One turning vector, and how many ticks it has turned:
The counts run from 0 to 733.
[119  55 186  91 102 152 110 159  84 185  88 110 145 129 145 182 117 131
 173 115 142 160 112  91 111 166 122 137 147 139 123 116 100 117 109 136
 140 143 124 145 158 116 158 170 156 155 164 116 123 168 116 117 109 147
 166 129  84 138 132 122 118 129 136 136 139  95 132 119 102 165 150 138
 110 105 109 144 115 154 186 106 118 114] | 25
[131  77 142  77 137 161 122 156 121 133 140 118 153 115 150 147 132 124
 186 116 124 184  85  90 154 152 198 113 191 143 137 130 111 120 145 117
 122 150 108 162 131 125 161 134 132 150 129  78 151  94 143  88 129 190
 162 109 106 143 131 130 114 158 103 135 172 145 121 143 143 152 157 141
 144 136 108 141 121 162 130 103 139 103] | 287
[108 142  87 128 146 133 154 131 118 138  87 101 120  80 153 131 130  53
 146 112 122 160  96  85 159 152 165  75 137 185 154 113 134 128 181 142
 182 132 122 133 130 153 121 131 104 129 116  98 164 101 139 113  68 134
 116 163 140 134 139 163 135 156 132 137 145 121 122 127 194 144 125 146
 162 167 135 141 156 131  92 126 162 104] | 146
[138 114 136  94 148 124 130 129 157 109 128 137 110 100 138  93 128  84
 134 128 169  72 156 185 123 111 113 185 103 109 143  96 167 130 133 159
  96 104 143 105 154 178 163 158 124 133 151 158 148 159 149 184 163 136
 128 165 162 155 138 102  91 122 123 115 120 168 164 134 138 159 141 139
  91 113 152 143 167 121 125  99 112 149] | 230
[153 133 115 172 153 131 127 111 139 158 110 117  96 123 113 120 142  91
 106 160 105 164  88 134 112  95 106 123 137 142 159 151 146 173 179 121
 154 135 119 104  74 151  81  73 117 144 120 110 167  88  89  98  94  89
 140 137 129 114 142 180 112 119 130 168 174  87 125 149 144  95 138  98
 113 175 137  92 112 138 104 163 149 163] | 130
[141 171 146 161 133  92 107 147 118 160 126 103 102 107 118 125 140  90
 110 156  86 123 115 122 120 165  97 127 132 162 169 133 133 130 181 135
 129 121 111 101  74 163  85 121 121 153 131 107 136 105  67 126  97 118
 134 158 113 118 160 126  68 105 149 147 154  73 116 137 157 100 160 100
 116 150 136  96 122 126 146  83 176 156] | 656
[ 98 123 117  89 105 116 142 128  86 118  94 102 136 120 163 156 163 119
 146 129 114 124 114  86 179 164 143  73 132 136 149 130 116 101 139 132
 170 167 137 130  79 134 104 177 126 159  87 107 116  96 105 107  75 139
 110 182 101 134 154 158  96 111 171 142 172 137 112 127 172 122 136 140
  89 139 156 110 156 139 136 117 180 138] | 638
[144 141  82 147 122 101  95 104 119 153  75 114 102  93 116 109 144  87
 145 144  67 107 156 127 105 102 114  96 105 119 172 155 151 121 160 124
 139 172 100 126 115 172 113 149 120 124 122 135 157  88 147 116 147  88
 113 147  93 158 152 149 157 139 173 121 119 101 140 101 165 140 166 140
 156 125 161 166 179 134 108 151 127 122] | 4
[140 130 124  88 145 113 115 137 153 110 123 136 107  88 126  85 124  90
 134 125 145  85 170 167 126 131 132 180 111 142 138 111 161 124 145 151
  90 103 126 106 153 188 169 154 106 129 166 147 158 140 159 167 163 148
 128 155 153 163 153  88  98 125 129  98 103 158 175 144 146 181 157 148
 137 105 142 169 162 122 127  71 119 125] | 229
[150  95 158 111 133 172 145 155 149 133 149 129 136 148 129 141 119 138
 112 142 167 186  64 121 131 138 141 155 167 130  93 135 110 179 165 128
 141 142 146 132 102 107 114  98 119 129 140  96 152 144 102  90  95 151
 179 116 152 138 148 138  79 112  69 163 167 129 126 149 104 117 141 109
  89 147  93  96  83 169 135 129 127 149] | 119
[132 141  82 107 128 124 133  97 162  72 112 134 127  94 147  79 137 108
 138 137 121  91 141 176 125  95 157 126 109  97 149 119 170 148 164 150
 131 139 119 107 115 182 112 131 116 122 101 118 131  80 180 132 126 139
 100 189 154 179 155 117 117 128 101 107 107 185 144 110 165 138 121 171
 138 116 145 145 172 154  87 111 127 110] | 448
[138 154 126 115 120 100 105 105 140 124 114 137 103 115 103 108 145 125
  89 163  90  55 171 166 102 115  95 143  83  95 134 153 169 142 116 120
 109 127 123 104  94 166 112 149 111 120 131 162 138 132 106 166 167  73
 121 160 124 172 140 127 117  94 185 122 119 125 149 141 139 128 150 106
  92 102 163 133 145 106 149 143 130 163] | 218
[132  95  95  94 145 137 149 144 160 103 114 132  95 114 155  97 139  99
 138 120 191 118 123 156 154 100 135 178 152  95  93 125 137 134 134 137
 138 138 168 117 138 168 155 173 105 131 150 165 160 128 161 122 134 162
 125 143 173 150 150 147 114 123 105 124 119 186 161 119 140 168 141 173
 109 143 160 155 185 158  83 147 116 126] | 585
[157  76 160 119 139 136 121 124 125 177 115 126 105 142 106 147 133 137
 124 158 126 162 108 117  98 101 106 149 144 149 124 160 132 162 120  83
 117 115 123 132 109 127 150  90 125 145 162 130 171 135  75 108 151  96
 163  92 114 108 126 173 142 128 151 177 167  74 164 179 111 128 147  85
  87 141 132 121 101 117 167 189 117 154] | 563
[120 124 140 104 111 162 168  89 117  95 108 115 168 118 166 150 119 131
  83 146 167 102 110 117 167 153 117  97  92  98 122 104 153 115  87 163
 148 147 158 128 123  89 108 164 145 135  89 142 110 191 111 157 113 102
 120 170 151 161 125 139  99 108 142 164 145 181 116 147 130 127 103  91
  70 104 133  92 120 137 132 132 126 164] | 681
[109 135  94 111 117 120 143 125  80 129  89  92 156  91 165 150 129 110
 129 124 109 160  99  47 181 170 163  47 137 149 149 128 122  91 103 135
 150 183 104 162 114  96 131 179 121 141 108 132 132 122 116 105 117 129
 137 143 103 142 141 165 142 145 168 148 143 139 113 122 151 134 148 140
 146 132 138 146 151 141 101 144 144 120] | 329
[194  99 132 136 132 129 109 148 156 148 126 136  94 146 113 107 110 142
 105 157 154 127 130 162  65  82  86 216 131  98  90 149 153 182 138 117
 103 133 137 108 120 132 145 112 126 122 169 173 172 145 123 124 164 109
 149 105 157 134 145 135 117 126  96 151 111 120 154 137  84 139 148 117
  94 119 125 138 122 151 128 170  84 141] | 569
[118  67 127 118 104 136 136  98  87 139  59 118 125 114 166 153 131 117
 156 115 145 112 134 126 127 122  99  92 101  75 143 123 145 105  89 153
 174 172 150 134 156 122 142 190 172 156 105 162 124 156 143 145 121  92
  95 166 118 145 132 171 153 131 158 150 134 150 135  90 121 154 120 149
  90 116 170 138 171 136 133 159 122 138] | 18
[126 119 110  76 134 163 154 124 128 119 112 113 166 126 159 157 136 146
 134 137 127 193  88  59 170 150 189  83 149 169 119 138 111 138 144  98
 124 148 105 159  94 102 142  91 103 143 107  74 140  92 105  69 105 142
 160 118 118 122 131 142 132 148 114 162 164 130 130 165 149 129 125 108
 130 147 104 125  95 149 139 132 144 113] | 115
[126 112 128  77 161 176 151 127 137 138  94 117 150  85 136 131 103  80
 148 118 144 163 101  99 150 153 189 114 121 197 128 108 145 135 144 142
 133  96 116 134 186 137 195  98  99 121 137  95 171 152 143 127 129 146
 169 111 147 148 115 123 150 168 126 141 144 131 158 167 172 163 123 118
 157 131  98 162 113 124 143 103 121 108] | 719
[150 136 122 162 165 108 119 133 120 181 105 105  96  82 125 115 121  47
 121 144 101 127 115 126 113 122  87 121 127 162 189 132 170 122 125 144
 106  93 119 104 141 149 157 145 127 137 147 143 199 146 114 165 160  95
 140 131 130 104 128 163 135 146 166 143 160  95 147 162 149 135 174  94
 132 149 143 134 145 100 131 126 138 161] | 532
[147 166 119 142 133 131 135  82 140 132 119 123 121 104 101 111 127 119
  56 181  98  82 130 130 127 124 105 104  86 107 151 145 164 153 130 122
 113 121 134 114  93 129  91 114 109 124 103 144 147 152  83 154 150  66
 143 141 152 148 135 157 110  95 164 157 149 121 138 172 144 107 139  55
  98 126 137  87 120 112 135 158 136 189] | 698
[129 147  92  83 120 128 142 136 110  96  90 116 156 110 161 123 103 137
  88 114 171 105 135  79 153 168 156 138 110 139  69  99 142 120 102 146
 128 164 134 143 149 109 159 189 102 117 148 168 120 181 135 148 137 138
 119 147 157 164 144 106 126 136 135 134  73 160 146 122 131 161 137 148
 126 105 139 178 156 127 119 116 107 108] | 370
[179 160 101 157 135 102  93  94 101 153  81  95 153  85 129 128 101 119
 108 156  98 134 145 108 101 119 125  99  87 138 175 135 170 127  96 124
  89 151  69 140 141 107 148 106 124 131 118 156 157 140 115 156 181  72
 139 119 111 122 120 133 174 154 154 164 104  94 136 153 131 130 142  83
 139 107 132 150 132 108 133 164  96 135] | 529
[150 127 125 120 128 106  96  86 109 136  77 117 136 112 127 125 119 132
 128 163  91 107 169 140  77 119 123 127  66 160 170 132 173 140 108 106
  88 106  67 120 126 150 147  88 121 146 111 122 137 121 110 160 160  82
 133 136  98 133 126 116 157 134 166 160 103  75 157 166 137 132 110 101
 119  83 131 156 128 107 172 141 107 127] | 221
[110 115 112 137 127 127 152  82 102 147  59 115 105  89 150 124 121  72
 129 131 132  88 139 129 116 144  98  93  80 128 161 107 162 112 110 170
 175 141 147 114 143 148 123 164 144 141 107 140 134 167 125 176 107  85
  95 192 134 155 128 168 143 115 182 146 127 121 136 116 162 141 120 130
 109 121 165 125 173 119 123 148 135 149] | 189
[112  99  96  92 135 131 151 101 123 103  95 119 152  92 175 116 151 118
 159 132 104 143 116  99 199 115 189  59 141 106 174 142 141 107 113 120
 126 154 112 152 113 135 150 147 115 151  84 108 155  75 158 103 133 151
 127 152 113 132 132 160 138 155 134 123 169 191 142 140 163 142 133 145
 133 139 148 136 168 153  84 136 144 116] | 282
[176 187 124 148 135  90  83 162 131 117 130  93 149 102 122 111  97 108
 107 135 121 136 127 137 102 168 132 178 120 162 144 106 142 137 189 157
 101 141  82 109 123 153  96 129 113 127 141 121 121 121 113 140 118 135
 141 145 119 133 159  56  74 133  91 126  84 107 122 120 136 132 139 136
 153 116  93 146 115 143 129  52 114 116] | 660
[146 143  90  99 108 125 108  89 149  85 105 142 139 138 120 100 138 173
 128 175  76 111 151 145 110 103 166 123  91  96 129 156 158 161 158  86
 116 156  73 123  72 157 104  68  93 124  83  94 114  58 115 102 129 107
 126 145  98 174 155 121 142 112 137 144 111 130 136 148 149 114 120 127
 118 105 124 153 127 144 124 155 110 111] | 435
[163 115 127 104 143 128  90 161 133 154 119 125 118 142  93 123 115 137
 127 136 120 168 128  96  95 124 140 154 152 173 102 159 126 167 152  75
  83 124  87 140 117 133 168  97  89 124 179 119 162 112  91  86 160 134
 182  80 119 128 142 122 144 139 135 150 133  77 170 174 123 146 167 112
 140 132 102 167  96 131 153 136 117 109] | 565
[117  99 137  71 133 142 128 112 138 131 138 147 114 129 109 116 167 132
 143 167  74 112 138 114 154 116 142  99 142 134 145 170 138 131 127  74
  92 113 117 141  79 156 143 131  90 155 114  92 154  81 100 110 165 130
 161 131  93 155 134 157 125 114 184 129 201 124 160 182 151 128 156  90
  98 130 141 107 122 127 161 131 162 146] | 253
[163  90 165 132 147 126 111 139 133 164  97 119 123 111 129 125 108  86
 151 128 146 134 140 166  71 119 107 192 104 164 163 110 151 148 137 150
 100  80 118  95 178 165 175  94 139 144 159 124 161 155 127 179 148 116
 146 131 130 120 115 101 126 138 116 150 114  91 168 157 119 159 119 119
 110 101 115 138 128 126 174  95 103 127] | 226
[118 165  79 115 114 115 130  97 109 110  73 112 136  79 145 111 122  88
 114 130 118  77 164 112 122 157 134 103  69 123 140 112 165 116 130 153
 153 155 108 132 152 155 120 166 116 109 120 159 114 143 146 154 108  91
  96 167 139 188 151 118 145 134 160 120  72 139 140 103 168 148 130 150
 146  99 154 171 168 114 104 121 112 108] | 187
